128 stands for zero in the data rows.
Here are some points, one per row:
[137, 167, 208, 197, 121, 155, 098, 160, 065, 177, 073, 141, 112, 105, 126,
 075, 126, 095, 152, 119, 124, 085, 058, 122, 047, 086, 121, 174, 142, 008,
 048, 113]
[162, 221, 229, 184, 121, 122, 147, 131, 088, 161, 165, 227, 126, 100, 161,
 155, 098, 221, 173, 092, 171, 090, 116, 168, 011, 160, 107, 137, 155, 125,
 179, 131]
[178, 126, 185, 154, 132, 178, 123, 211, 184, 144, 090, 153, 100, 231, 168,
 207, 040, 094, 106, 143, 130, 116, 062, 106, 100, 105, 091, 134, 113, 123,
 145, 146]
[204, 106, 080, 094, 093, 140, 093, 077, 000, 108, 149, 147, 135, 156, 094,
 189, 145, 103, 090, 145, 173, 118, 075, 134, 094, 112, 100, 165, 107, 113,
 164, 138]
[101, 135, 128, 144, 124, 068, 173, 169, 077, 133, 058, 116, 121, 187, 132,
 090, 133, 112, 086, 126, 108, 119, 136, 189, 130, 114, 102, 115, 132, 076,
 124, 151]
[040, 151, 057, 115, 103, 137, 129, 133, 131, 165, 083, 101, 134, 129, 095,
 197, 126, 121, 168, 109, 142, 071, 074, 161, 094, 098, 157, 131, 130, 128,
 116, 142]
[096, 018, 156, 123, 181, 094, 086, 146, 147, 081, 121, 138, 085, 114, 130,
 098, 086, 154, 122, 204, 051, 087, 098, 102, 107, 107, 164, 089, 127, 103,
 116, 110]
[129, 126, 116, 136, 096, 106, 140, 054, 181, 169, 111, 106, 159, 158, 129,
 149, 102, 172, 101, 156, 190, 104, 098, 051, 124, 100, 107, 107, 062, 095,
 136, 106]
[146, 131, 152, 132, 128, 087, 042, 153, 051, 140, 102, 126, 095, 084, 123,
 103, 058, 147, 026, 059, 177, 135, 126, 180, 152, 112, 129, 165, 156, 041,
 194, 120]
[117, 166, 159, 072, 025, 160, 115, 201, 059, 107, 160, 170, 052, 108, 133,
 109, 085, 128, 113, 140, 172, 129, 184, 000, 103, 072, 207, 154, 106, 109,
 123, 147]
[154, 104, 119, 223, 169, 157, 162, 180, 064, 123, 122, 095, 101, 110, 092,
 115, 119, 128, 094, 087, 185, 140, 129, 147, 173, 157, 162, 066, 126, 151,
 075, 101]
[081, 221, 128, 161, 121, 145, 144, 122, 110, 036, 113, 158, 174, 150, 152,
 127, 087, 122, 072, 089, 182, 216, 115, 143, 115, 099, 123, 114, 155, 078,
 165, 125]
[096, 124, 073, 167, 133, 147, 133, 154, 134, 088, 099, 205, 146, 049, 205,
 152, 094, 095, 091, 095, 099, 133, 144, 146, 087, 116, 087, 124, 136, 114,
 114, 116]
[141, 161, 185, 166, 084, 119, 110, 043, 106, 138, 124, 031, 120, 049, 145,
 144, 054, 194, 090, 115, 117, 133, 120, 142, 142, 095, 119, 155, 166, 112,
 130, 111]
[195, 143, 088, 131, 129, 117, 082, 159, 144, 139, 136, 133, 065, 176, 089,
 082, 112, 134, 152, 148, 092, 073, 099, 111, 162, 153, 148, 200, 130, 133,
 193, 181]
[112, 206, 079, 118, 224, 124, 045, 159, 087, 130, 121, 115, 123, 128, 131,
 167, 012, 135, 169, 078, 103, 104, 149, 069, 119, 095, 113, 119, 169, 116,
 148, 097]
[222, 150, 112, 079, 102, 195, 135, 090, 042, 153, 155, 094, 123, 148, 085,
 159, 026, 147, 172, 151, 030, 080, 160, 171, 076, 169, 103, 049, 136, 131,
 077, 121]
[139, 131, 154, 121, 149, 104, 108, 231, 019, 084, 125, 070, 133, 124, 143,
 139, 094, 227, 127, 116, 128, 203, 072, 103, 095, 113, 076, 112, 040, 096,
 100, 114]
[106, 094, 138, 155, 126, 126, 125, 160, 121, 084, 057, 082, 140, 148, 133,
 114, 106, 143, 164, 160, 126, 133, 184, 129, 048, 109, 125, 215, 044, 139,
 163, 123]
[122, 082, 095, 142, 091, 089, 097, 092, 175, 140, 122, 157, 090, 155, 088,
 120, 110, 124, 133, 113, 134, 255, 137, 115, 086, 131, 085, 145, 221, 168,
 138, 133]
[096, 101, 182, 146, 160, 162, 194, 167, 044, 176, 143, 119, 170, 113, 145,
 145, 074, 109, 125, 152, 081, 170, 117, 097, 187, 114, 119, 128, 195, 085,
 215, 157]
[133, 166, 106, 149, 129, 193, 170, 155, 114, 095, 109, 166, 072, 063, 105,
 107, 085, 255, 091, 167, 120, 087, 146, 149, 135, 112, 114, 151, 176, 151,
 181, 161]
[122, 126, 179, 151, 100, 133, 138, 127, 107, 088, 135, 125, 121, 098, 162,
 046, 105, 190, 163, 095, 075, 149, 113, 085, 087, 071, 109, 117, 163, 072,
 098, 102]
[197, 140, 098, 100, 204, 138, 135, 138, 127, 101, 117, 147, 141, 047, 095,
 170, 103, 147, 157, 122, 142, 118, 111, 131, 088, 073, 083, 116, 136, 080,
 135, 111]
[135, 136, 142, 085, 124, 147, 143, 154, 094, 144, 104, 109, 089, 104, 076,
 114, 166, 151, 145, 117, 143, 128, 034, 107, 137, 187, 103, 182, 110, 132,
 147, 130]
[124, 106, 166, 102, 220, 206, 095, 079, 097, 086, 120, 159, 103, 074, 130,
 091, 132, 159, 123, 140, 190, 132, 097, 103, 126, 139, 138, 105, 118, 135,
 163, 040]
[096, 178, 147, 144, 125, 159, 149, 054, 077, 119, 111, 111, 114, 150, 077,
 062, 108, 050, 197, 134, 126, 091, 156, 104, 187, 108, 126, 106, 073, 102,
 185, 069]
[133, 112, 106, 173, 129, 152, 149, 171, 106, 201, 092, 115, 194, 092, 072,
 091, 106, 156, 084, 119, 170, 113, 206, 115, 122, 118, 118, 149, 164, 186,
 034, 077]
[217, 225, 136, 076, 181, 120, 167, 145, 129, 126, 041, 095, 102, 129, 114,
 122, 134, 118, 153, 157, 101, 255, 167, 121, 089, 155, 139, 151, 095, 112,
 169, 144]
[133, 164, 103, 145, 141, 141, 067, 186, 092, 106, 113, 149, 172, 122, 098,
 054, 146, 138, 138, 066, 104, 111, 086, 121, 115, 202, 172, 116, 093, 203,
 134, 148]
[213, 068, 105, 255, 169, 119, 166, 114, 079, 107, 163, 109, 108, 161, 143,
 144, 171, 142, 151, 117, 192, 118, 159, 000, 160, 063, 159, 129, 171, 164,
 102, 160]
[146, 130, 174, 130, 169, 218, 124, 111, 137, 128, 143, 128, 126, 066, 111,
 128, 045, 090, 142, 100, 146, 174, 107, 145, 155, 099, 188, 255, 134, 102,
 057, 149]
[165, 167, 176, 115, 104, 098, 156, 187, 158, 074, 207, 088, 201, 137, 072,
 139, 112, 082, 070, 141, 122, 127, 125, 127, 115, 125, 168, 133, 169, 140,
 144, 033]
[077, 162, 108, 106, 096, 099, 168, 135, 059, 142, 138, 189, 151, 092, 084,
 124, 077, 078, 127, 118, 112, 088, 111, 062, 120, 148, 113, 162, 096, 149,
 114, 101]
[119, 102, 198, 158, 183, 248, 057, 147, 129, 159, 123, 126, 196, 124, 088,
 151, 156, 150, 130, 081, 160, 120, 212, 079, 109, 143, 148, 085, 147, 075,
 119, 207]
[115, 117, 078, 177, 146, 155, 192, 147, 111, 107, 188, 066, 014, 128, 075,
 106, 102, 124, 185, 000, 124, 103, 136, 130, 092, 146, 038, 169, 121, 053,
 153, 125]
[121, 110, 094, 041, 102, 140, 140, 191, 173, 144, 197, 047, 133, 056, 223,
 118, 155, 084, 097, 119, 167, 079, 137, 106, 120, 143, 071, 122, 125, 106,
 162, 197]
[101, 178, 172, 115, 163, 124, 132, 095, 088, 100, 158, 104, 114, 171, 156,
 128, 193, 164, 081, 115, 079, 113, 108, 139, 107, 102, 158, 130, 203, 104,
 086, 124]
[148, 171, 065, 105, 216, 161, 153, 126, 116, 237, 191, 137, 063, 137, 191,
 112, 144, 157, 052, 136, 112, 118, 161, 116, 065, 126, 122, 165, 063, 105,
 167, 035]
[161, 082, 145, 122, 096, 117, 124, 129, 076, 106, 113, 147, 105, 141, 255,
 100, 060, 121, 218, 127, 184, 113, 163, 179, 124, 219, 158, 105, 160, 125,
 115, 131]
[076, 121, 208, 102, 101, 182, 109, 155, 057, 129, 171, 197, 085, 186, 122,
 132, 149, 135, 099, 102, 107, 180, 174, 195, 148, 062, 047, 169, 151, 118,
 096, 123]
[143, 157, 230, 134, 157, 065, 122, 093, 133, 086, 178, 136, 114, 092, 065,
 111, 107, 102, 082, 115, 127, 097, 153, 119, 107, 125, 087, 112, 058, 090,
 119, 230]
[122, 135, 130, 124, 138, 054, 164, 124, 080, 128, 120, 085, 136, 130, 112,
 124, 151, 130, 128, 101, 108, 103, 172, 124, 039, 162, 237, 157, 143, 073,
 170, 133]
[166, 126, 135, 112, 162, 107, 142, 154, 083, 127, 078, 136, 094, 051, 124,
 159, 148, 077, 151, 117, 140, 124, 127, 150, 152, 000, 172, 087, 145, 130,
 161, 171]
[144, 100, 122, 108, 148, 123, 150, 126, 067, 095, 106, 161, 140, 053, 125,
 157, 150, 103, 162, 161, 086, 109, 115, 088, 114, 159, 089, 189, 139, 090,
 171, 086]
[096, 192, 151, 126, 172, 150, 132, 117, 091, 069, 144, 100, 090, 088, 156,
 160, 132, 143, 087, 135, 107, 121, 091, 096, 088, 149, 127, 143, 191, 183,
 063, 154]
[104, 163, 181, 124, 117, 151, 099, 098, 150, 147, 121, 119, 013, 093, 140,
 171, 169, 095, 150, 095, 126, 194, 119, 129, 121, 155, 128, 102, 082, 114,
 114, 131]
[126, 110, 134, 106, 109, 141, 150, 125, 073, 164, 048, 121, 125, 098, 094,
 136, 086, 124, 106, 051, 089, 186, 097, 000, 085, 187, 111, 103, 161, 120,
 178, 134]
[123, 119, 150, 026, 202, 086, 131, 102, 056, 139, 075, 124, 094, 166, 106,
 090, 093, 121, 114, 119, 207, 090, 173, 065, 095, 137, 033, 143, 168, 115,
 073, 130]
These points spread out most along one direction. Take the direction at right angles to it along which they spread out most. Then take the direction at right angles to both along which they spread out most. Go by this last direction. How far along it is each point below, from 0 to 99? 50 is the average, and the first point above lies past it. One standard deviation of the points above along it is 16.
[144, 164, 165, 085, 107, 089, 129, 120, 091, 149, 109, 116, 145, 117, 188,
 121, 126, 181, 172, 029, 085, 109, 142, 138, 154, 009, 081, 182, 102, 231,
 139, 132] 50
[130, 155, 115, 109, 142, 141, 143, 173, 104, 119, 122, 078, 151, 086, 124,
 134, 140, 123, 191, 187, 151, 134, 126, 090, 088, 125, 109, 205, 175, 064,
 118, 123] 48
[159, 234, 136, 111, 130, 171, 112, 162, 143, 130, 109, 082, 152, 167, 161,
 049, 124, 124, 160, 167, 149, 097, 089, 101, 151, 119, 053, 119, 166, 111,
 154, 078] 54
[086, 152, 195, 113, 144, 020, 173, 180, 142, 169, 132, 186, 055, 065, 089,
 149, 092, 156, 165, 149, 165, 147, 108, 141, 143, 114, 126, 111, 146, 104,
 115, 100] 42
[207, 078, 198, 118, 119, 126, 127, 154, 129, 173, 139, 146, 135, 081, 162,
 120, 140, 095, 099, 046, 084, 129, 098, 136, 113, 110, 157, 135, 142, 107,
 121, 016] 52
[152, 167, 118, 114, 050, 157, 084, 160, 106, 123, 053, 099, 054, 122, 094,
 235, 167, 192, 137, 136, 107, 093, 207, 096, 165, 151, 118, 141, 142, 056,
 122, 061] 55
[072, 094, 152, 131, 165, 146, 141, 128, 060, 218, 129, 081, 076, 129, 144,
 107, 087, 135, 139, 157, 149, 190, 104, 136, 092, 079, 189, 164, 126, 151,
 138, 149] 41
[114, 064, 179, 051, 171, 143, 151, 150, 133, 134, 132, 122, 209, 180, 082,
 144, 131, 216, 182, 088, 163, 111, 134, 125, 129, 127, 148, 151, 166, 109,
 169, 134] 51
[164, 112, 044, 076, 078, 181, 119, 136, 135, 145, 150, 140, 121, 091, 052,
 060, 124, 149, 150, 134, 138, 155, 123, 134, 047, 032, 116, 075, 140, 081,
 142, 133] 52
[168, 116, 215, 100, 126, 173, 167, 147, 084, 121, 009, 109, 059, 103, 116,
 088, 118, 110, 059, 100, 134, 060, 110, 121, 053, 085, 107, 119, 174, 160,
 177, 144] 48
[185, 150, 103, 095, 117, 128, 141, 116, 102, 175, 097, 156, 190, 111, 143,
 101, 132, 170, 132, 130, 082, 132, 120, 107, 172, 148, 110, 120, 080, 026,
 075, 205] 51
[141, 129, 090, 053, 133, 162, 234, 100, 144, 077, 056, 162, 096, 183, 149,
 136, 088, 185, 095, 058, 136, 088, 096, 107, 136, 129, 192, 170, 091, 067,
 106, 108] 48
